(in the rows, 128 means zero)
One hidden turn or mirror swaps the rows below in pairs. Which row is each named row swapped with?
numi: [131 140 117 158 135 115 116 105  97 130 143 136 169 124 151 133 132 144
 135]
domun: [135 156 119 110 124 109 131  93 109 104 142 134 117 123 161 135 127 158
 140]
loga: [120 131 124 142 124  94 117 128 124 117 131 115 152 138  84 138 180 155
 137]
Beg: [125 147  97 118  88 107 133 119 152 123 135 116 116 156 117 138 108 152
 132]
zufit: [115 162 126 121 127 152  96  82 118 137 139 127 114 127 114 151 108 159
 142]
vas: [138 148 114 129 143 140 138 110 111 128 131 113  99 128  72 141 133 153
 139]
Kizat: [ 90 163 103 115 103 148 134 135 101 120 140 138 160 123 117 159 141 163
 132]
Neb: [135 142 127 131 130 153 109 120 127  99 155 134 147  98 101 144 145 178
 132]
Sofe: [123 137 123 113 120 111 152  93 113 117 145 153 174 125 101 141  90 152
 128]
lunu: [114 158  93 128 110 114 129 104 131 127 128 116 125 142  69 101 134 152
 136]
dur: [135 177 115 133 125 103 122 146 130 106 127 140  99 125 117 134 141 152
 123]
mul: [142 145 112 122  95 135 112  84 128 125 146 151 140 120 102 160 104 155
 168]
sileb: [106 139 126 105 108  89 127 116 104 141 128  97 130 157  99 117 134 128
 136]
tev: [145 135 115 139 122 138  98  94 101 124 157 152 135 120  90 124 123 123
 119]
vok: [135 140 121 105 111 110 113 108 109 148 127 137 129 133 109 164 126 105
 160]
Sofu: [126 135 124 118  72 147 120 113 100 116 136 109 154 121 131 133 115 145
 146]
Seba: [124 146 124 104 120 109 113  94 116  99 133 120  94 122  66 132 123 145
 133]
kotif: [130 147 157 115  98  90 129 138  96 112 152 139 144 125 127 159 136 156
 143]
mivi: [140 161 125 130 101  96 144 136 119  95 134 127 137 115  66 136 148 157
 132]
lagit: [121 142 114 124 124 121 173 118 103 144 125 128 123 130 132 130 104 146
 133]
Sefi: [ 94 157 117 131 108 126  97 137 112 148 139 125  99 131 101 140 111 149
 134]
Zudok: [114 127 160 116  98  88 123 105 105 121 151 115 123 130  89 117 111 162
 121]
Birak: [118 122 127 126  94 117 144 112 113  86 121 118  99 121 108 131 136 155
 122]
riti: [ 97 135 147 118 107 114 121 118  93 161 117 116 130 142 105 131 123 141
 109]
nogu: [121 149 121 122 111  92 119 136 108  80 142 135 130 124 147 142 142 151
 136]
Gevi: [144 157 129 114 110 155 110 113  91 142 132 146 144 116 111 157 156 126
 142]
lur: [129 135 123 131 112 123 103 121 114 167 140 124 155 128  76 146 163 152
 143]
kisa: [119 147 120  96 130 101 133 104 115 136 139 147 121 129 128 137 110 106
 129]
zot: [111 148 104 115 124 149 112 121  89 120 157 156 145 116 118 115 113 158
 112]
kor: [118 149 132 127 118  79 132 120 132 151 126 100 133 128 102 135 157 142
 144]
fem: [124 137 122 111 114 146 128  91 112 110 132 130 172 129  61 147 141 140
 133]
Zum: [121 141 118 139 112 109 109 129 114 117 146 140 189 134 131 137 103 152
 139]
sem: [115 185 111 111  94  97 125  82 108 112 126 113 157 118  99 147 135 142
 138]
teb: [143 128 156 114 102 112 130 114 128 141 113 128 127 120 124 174 130 144
 150]
los: [128 145 102 158 150 115 102 103 100 127 133 131 151 122 104 116 127 127
 157]
sav: [156 139 120 127 130 105 114  90 115 127 137 157 171 139 108 146 150 163
 155]
vugi: [139 157 126 115 141 119 130 125 109 111 137 136 189 125  97 149 120 178
 135]
mivo: [121 140 151 110  92 113 114 119 136 147 163 132 145 116 131 136 136 177
 141]
kup: [118 154 128 105 100 111 134 151 113 148 131 128 120 128  67 147 129 164
 135]
fera: [121 133 139 111 149 113 103 110 104 138 133 107 116 138  86 112 121 148
 111]
zedit: [129 148 121 154 125 106 102 115 114  89 141 126 116 133  79 115 104 167
 127]
Temip: [133 129 140 133 137  91 124 113 110 112 102 119 119 111 103 106 140 141
 135]
sibu: [107 155 138 123 115 135 147 123 119  99 112 113 127 124 111 168 137 181
 127]
simup: [115 156  88 154 145 112 127 134 105 110 134 130 136 111 116 106 133 156
 123]
lovuz: [141 132 125 128 115 137 119 106 101  82 140 155 155 118  89 165 118 163
 133]
Notel: [120 138 135 160 100 105  97 107 106 114 118 129 129 137 113 160 111 139
  99]
gim: [131 127 122 162  96 146 109 123 105 115 133 137 173 127  94 124 128 165
 133]
Tid: [107 179 114 123 111 102 128 120 114 128 143 145 174 129 125 137 108 177
 132]

riti is swapped with Tid
Notel is swapped with sem
Zum is swapped with sileb
zufit is swapped with sibu
fera is swapped with vugi

One hidden turn or mirror swaps the rows below in pairs. Which row is each named row swapped with?
suvaz: [114  96 149  98 136 160 133 133 146 108 148 138 139 123 142 128 116]
did: [ 92 166 149 125 131 121 103 115 149 132 140 130 139 148 115 129 129]
nimik: [145  98 139  99 125 106 118 122 141 118 157 125 122 143  94 123 140]
kaz: [139 116 110 145 128 161 123 129 121 108 156 117  94 152 118 135 102]
vukog: [146 131 153 115 146 151 127 136 124  87 109 112 124 143 153 121 136]
kazi: [157 150 105 117 134 122 125 119 117  81 151 147 138 121 117 139 125]
simi: [125 162 154 109 118 149 110 136 138 113 140 129 128 126  88 145 148]
vodov: [101 119 100 141 151 122 145 151 123 127 139 121 142 152 135 102 112]
Zigut: [158 151 102 114 134 126 133 120 114  91 156 139 138 122 119 147 118]
dufuf: [134 105 137 136 131 143 125 166 142 130 119 111 130 109 138 118 148]
Fatup: [142  98 151  99 127 113 116 116 130 124 162 135 117 140 105 112 135]
kezuv: [101 167 145 132 145 120 112 106 152 119 148 131 136 148 123 123 124]
luza: [ 91 171 142 127 147 124 110 108 143 117 144 135 129 151 123 129 121]
Kezu: [129 109 132 140 125 147 131 166 129 127 130 109 121 110 133 113 153]
zulo: [101 118 116 136 154 115 130 160 123 126 129 115 143 135 133  98 129]
nadus: [146 134 148 114 144 160 117 127 128 104 120 101 111 141 163 115 127]
Vuk: [103 124 106 140 165 107 138 150 123 125 137 121 127 134 134 100 126]
loken: [136 137 121 106 133 106 136 156 148 110 148 111  98 124 117 157 148]
sep: [137 122 107 147 127 163 130 136 119 114 151 113  91 141 122 144 108]
linu: [144 125 109 143 128 163 125 135 120 108 154 110 100 150 118 134 101]
zili: [137 138 124  86 146 105 136 147 153 108 157 102 110 128 108 145 146]
Liv: [107  99 158 101 131 155 126 137 145 104 138 140 137 132 145 132 110]
gom: [135  93 149 100 128 100 125 121 131 122 147 134 121 140 103 116 136]
Leb: [127 154 169 105 123 136 109 136 133 111 137 120 136 124  95 139 154]
Zof: [ 99 122 113 139 170 119 139 155 119 125 141 114 133 138 135 100 126]
sakif: [ 92 160 147 117 128 127 104 106 140 122 140 135 133 157 120 130 127]
Dez: [101 111 105 130 153 110 133 161 126 127 133 123 139 141 135 103 129]
takuv: [132 155 160 112 128 141 104 135 141 109 138 130 136 121  98 142 160]
mis: [158 150 104 108 129 113 125 117 125  91 160 141 136 121 111 141 123]
panuz: [156 151 102 110 128 124 133 122 126  91 160 145 135 123 119 148 121]
Keb: [107 166 134 126 138 120 112 109 137 126 149 145 141 164 117 126 115]
luvi: [ 93 175 145 133 135 126 115 115 146 126 137 138 130 147 120 129 127]
luti: [151 142 103 114 131 124 133 116 118  88 158 147 136 117 120 147 123]
giz: [137 116 112 139 132 168 126 137 115 112 147 110  98 147 128 135 102]
pep: [146 113 121 142 125 144 132 167 131 126 117 119 127 112 131 106 146]
seg: [119 105 155 102 129 167 131 137 128 108 144 132 141 124 151 131 113]
Ger: [134 133 140 102 132 106 142 150 148 119 152 105  99 136 116 156 150]
Kabik: [103 128 110 144 158 116 139 164 122 123 129 126 131 141 126 101 130]
zaf: [145 141 147 122 138 157 121 130 118  90 106 108 110 139 150 127 137]
Zipen: [145 118 108 143 131 163 128 134 112 110 146 113  97 154 119 131 105]

nadus is swapped with zili
Keb is swapped with vodov
nimik is swapped with seg
pep is swapped with simi

One hidden turn or mirror swaps the rows below in pairs. Which row is each named row swapped with?
relin: [154 112 120 102 140 131 129 113 164 151 137 170 163 118 101 121 137 141
 126 119 128 140 145 139 130 128  81 146]
pelun: [149 115 138 101 140 173 140 129 141 154 165 170 107 117 108 121 120 108
 113 146 150 129 149 125 125 115 110 120]
tela: [134 160 122 118 144 130  89 137 122 129 165 196 131 144  98 122 105 135
 110 126 140 116 137 123 124 118  93 121]
vima: [110 136 135 124 134 134 143 145 152 142 134 163 120 144 101 100 113 109
 111 145 104 143 134  95 152 122  99 152]
medu: [122  78 140 104 118 143 111 114 203 147 165 156 146 129 117 151 108  94
 139 127  97 146 114 113 117 133  94 135]
Dova: [124  85 171 139 145 138  75 115 153 135 182 165 143 133 119 118 110 111
 111 144 118 109 144  95 128 154 123 139]
lil: [159 136 121 113 104 126  98 129 160 143 137 160 114 152  99 133  83 111
 137 143 114 164 103 123 146 124  94 116]
sizus: [187 128 123 135 116 127 112 115 145 131 155 165 125 147  96 132 122 109
  88 122 122 122 140 143 152 140 109 142]
bubut: [152  98 161 126 155 130 113  99 180 126 160 175 137 155 129 158 123 120
 112 165 105 137 132 109 153 131  80 115]
saniz: [126 105 150 112 141 131  82 122 141 158 165 168 146 110  97 128  94 143
 120 166 104 152 114  97 138 133  95  89]
der: [144 107 124  97 134 132 121 103 152 159 143 171 169 125  95 117 137 136
 126 125 134 149 146 137 134 122  88 140]
sog: [150 121 130  90 137 117  96  86 165 135 139 178 135 103  92 154 124 131
  80 140 128 144 138 144 123 150  93 110]
tol: [113 108 122  86 108 146  90 107 184 140 164 180 142 130 127 158 114 102
 134 132 110 129 118 113  90 131 100 125]
sedib: [125 101 144 108 133 142  95 128 189 122 152 176  98 100 106 105  86 100
 124 126 108 170 119 108 110 129  92 156]
pavid: [117 123 154 118 153 124 138 138 157 148 130 183 134 117 108 119 133 131
  74 127 109 134 132 145 105 147  93 123]
bero: [147 145 167 130 149 113  93 126 143 132 162 169 151 129 127 120 103 106
  84 145 149 109 130 142 129 119  91 125]
riko: [140 119 130  98 129 133 105 120 181 121 136 178  92 113 104 125  95 115
 118 129 123 183 126 133 136 124  86 161]
vuni: [148 128 135 166 134 128 107 134 181 146 140 167  88 129 128 132 122 109
 127 127 137 126 140  98 131 114  96 143]
lev: [115 112 155 130 130 127 107 122 209 134 138 184 141 125 122 140 135 115
 108 106 126 133 107  98 133 160 109 141]
natov: [124 148 140 138 151 132  92 153 127 130 161 188 125 148  97 108 106 138
 113 119 140 118 135 117 137 112 104 124]
pulo: [124  83 166 144 135 132  71 129 155 134 183 165 138 120 125 118 102 104
 104 134 104 129 137  85 119 146 122 138]
zep: [139 157 112 121 137 124  89 135 124 136 162 197 130 152 103 124 109 133
 115 122 145 116 130 123 120 121 106 118]
pozu: [128 100 141 112 136 139  94 128 182 126 156 173 100  90 109 101  87 101
 114 135 101 165 118 107 114 134  90 153]
zupo: [106  92 177 121 156 142  91 110 193 144 152 171 114 114 109 131  90 113
 100 151 109 158 120  95 142 136 104 105]
lizi: [141 109 137 107 131 135 115  94 146 161 149 154 166 136 105 130 144 133
 118 123 137 136 154 141 136 129 100 142]
lemi: [116 131 130 104 110 127  82 124 121 124 163 188 142 154 100 130 107 109
 111 118 115 116 111 146 151 124 113 121]
milet: [145 118 134  90 143 122  93  81 170 132 140 177 133 104  92 150 121 126
  79 145 127 153 140 134 117 149  97 105]
nebe: [145 145 127 102 133 133 100 106 151 131 132 178  98 150 102 144 110 135
 108 129 139 172 140 142 157 133  97 136]
mar: [121 128 109 102 117 124 103  92 150 137 186 177 109 120  95 103 109 114
 131  95 100 131 137 122 134 133  80 121]
samas: [162 105 167 137 147 139 101 115 171 158 137 154 152 111 120 147 127 107
 124 110 146 137 117 109 136 114  86 106]
tofe: [144 117  97 143 116 125  88 129 179 113 175 179 117 135 100 160 111  99
  99 126 114 116 106 120 144 123 104 110]
botu: [132  77 152 118 124 149 116 119 199 155 171 153 136 136 121 142 110  91
 141 129  99 137 128 107 129 130 100 152]
Mafo: [152 114 136 108 147 135 139 129 173 160 145 170 155 111  87  99 115 136
 115 114 120 137 131 135 115 118  71 126]
bokaz: [117 140 141 123 131 152 101 114 179 119 150 213 120 125 118 153 114  83
 129 117  93 133 142 113 105 140  89 136]
Tiz: [126 135 160  99 149 151 106 100 160 128 148 166 132 114 145 151 104  81
 104 108 124 117 138  93 123 149 123 131]
davu: [157 126 123  93 134 113  84  84 163 129 138 173 131 106  95 147 120 124
  86 141 121 145 139 145 118 152  91 112]
reteg: [157 127 148 114  97 119  94 155 147 127 145 163 137 137 113 152 119 112
 112 135 131 112 120 129 120 111 134 137]
Bilev: [141 136 128 128 118 127  86 164 162 157 138 167 116 159 119 128 104 110
  95 110 112 146 117 136 119 112 118 144]
feki: [138 118 146 128 158 154  86 114 154 161 182 193 139 126  85 135 117 112
  96 132  83 124 147 101 125 125 114  87]
vod: [131 133 133 115 147 134  79 133 163 108 163 164 126 152  73 127 100  86
 131 103 135 131 155 108 151 128  90 118]
fip: [113 103 131  91 150 124 106 158 163 147 169 159 129 123 109 136 119 102
  73 143 136 122 113 107 159 144 120 115]
loled: [122 103 123 136 148  97  98 139 141 137 173 184 136 125  99  91 100 125
  92 119 129 141 142  94 124 122 106 114]
fusid: [120 124 150 131 130 142 119 108 140 124 155 151 129 151 145 106 123 122
 116 126 130 179 120 114 144 129  97 138]
banit: [124 120 149 138 141 132 102 145 183 139 177 171 116 146 107 147  88  99
  93 135 100 101 101 102 131 136 113  84]
Mipir: [141 114 143 101 176 141 109 139 168 166 170 168 154 117 114 152 116 122
 103 140  94 166 115 121 131 142 124 118]
gara: [129  91 150 121 137 139  90 124 185 118 162 173 101  94 107 106  85  93
 105 140 108 157 127 105 105 130  94 149]
mus: [136 105 171 121 137 142  87 135 183 135 144 142 129 135 122 162  98 101
 126 122 150 126 146 125  98 125 100 104]
kepup: [128 159 126 127 141 126  93 144 122 136 159 192 124 150 103 109 100 130
 109 119 140 120 138 116 138 118 106 120]
zetik: [130 103 132 110 133  93  83 132 207 154 145 172 133 110 122 122 118 133
 104 133 115 103 105 122 137 133  94 125]
Kuru: [132  78 138  94 123 143 119 116 129 146 162 166  97 158 113 135 129 107
 132 140 124 140 128 113 109 114 100 130]
Nomag: [126 114 149 140 142 132 112 146 181 144 179 171 122 133 104 132  82  99
  97 127 103 105  94 102 119 127 102  91]
sud: [157 112 170 127 132 141 120 135 141 139 189 166 137 109  85 125 105 107
 123 117 101 124 145  96 121 123 121 102]
mefu: [124 126 147 134 140 128 109 145 189 140 176 169 120 138 109 133  85  91
  95 133 108 113  91 100 115 135 109  90]
rel: [112 104 149 140 129 123 111  95 134 154 167 154 104 123 116 146 127 120
  86 139 121 117 156 112 120 123  91 100]
nol: [144 130 148 128 149 144 113 130 160 116 207 160  96 142 117 124 110  92
 124 144 112 121 117 112 108 149 113 122]
Pak: [129 105 141 108 135 146  99 132 187 121 147 177  96 101 105 114  89 105
 115 130 114 177 119 112 115 125  89 159]
Rir: [115 104 145 102 124 134 133 102 144 129 164 205 124 143  88 130 121 125
  97 109 109 127 151 121 141 137  73 147]
gil: [143 145 126 109 137 131 101 112 170 126 127 175  95 138 101 141 110 128
 121 125 134 178 131 142 147 131  92 148]
med: [148 111 153 125 162 112 107 156 178 148 174 188 137 131  98 118  98 111
 125 118  98 121 105  97 147 153 117 105]
gamug: [109 140 145 126 140 123  94 114 165 131 150 155 152 136 109 184 121 117
 113 137  97 126 145  97 144 148  89 108]
feg: [100  93 172 106 155 135  98  97 181 145 155 178 119 104 108 135  98 115
  92 158 105 161 126 104 136 139 100 103]
ziki: [108  81 137  99 111 144 111 102 193 140 162 160 146 123 123 142 110  91
 132 128  95 138 121 109 107 132  96 132]
repal: [175 125 133 138 118 134 121 117 150 136 163 155 121 150 113 132 105 101
  97 113 129 119 135 141 160 149 107 151]
Gukob: [122 100 154  96 149 125  90  82 182 133 147 172 132  94  95 142 115 126
  92 147 118 162 133 118 125 147 100  98]
rigon: [128 129 146 131 134 125 111 132 175 144 180 178 116 150 114 156  91  90
  91 133 110 105 106 101 134 136 118  85]
gabot: [134 129 143 107 134 149  87 110 159 130 139 172 144 166  87 123  97  88
 126 131 100 162 131 143 126 101 109 138]
kegit: [143 112 163 104 170 148 130 134 152 113 130 156 109 140  97 125 117 123
 100 123 113 103 144 134 124 132  98 153]
nit: [161 130 120 104 133 116  92  92 159 124 144 170 126 103  98 146 124 124
  77 137 135 147 143 145 116 153  99 121]

sizus is swapped with pulo
Gukob is swapped with riko
feki is swapped with Bilev
vima is swapped with gamug
lizi is swapped with botu
lev is swapped with Rir
medu is swapped with der
lil is swapped with saniz
med is swapped with lemi
Mafo is swapped with tol

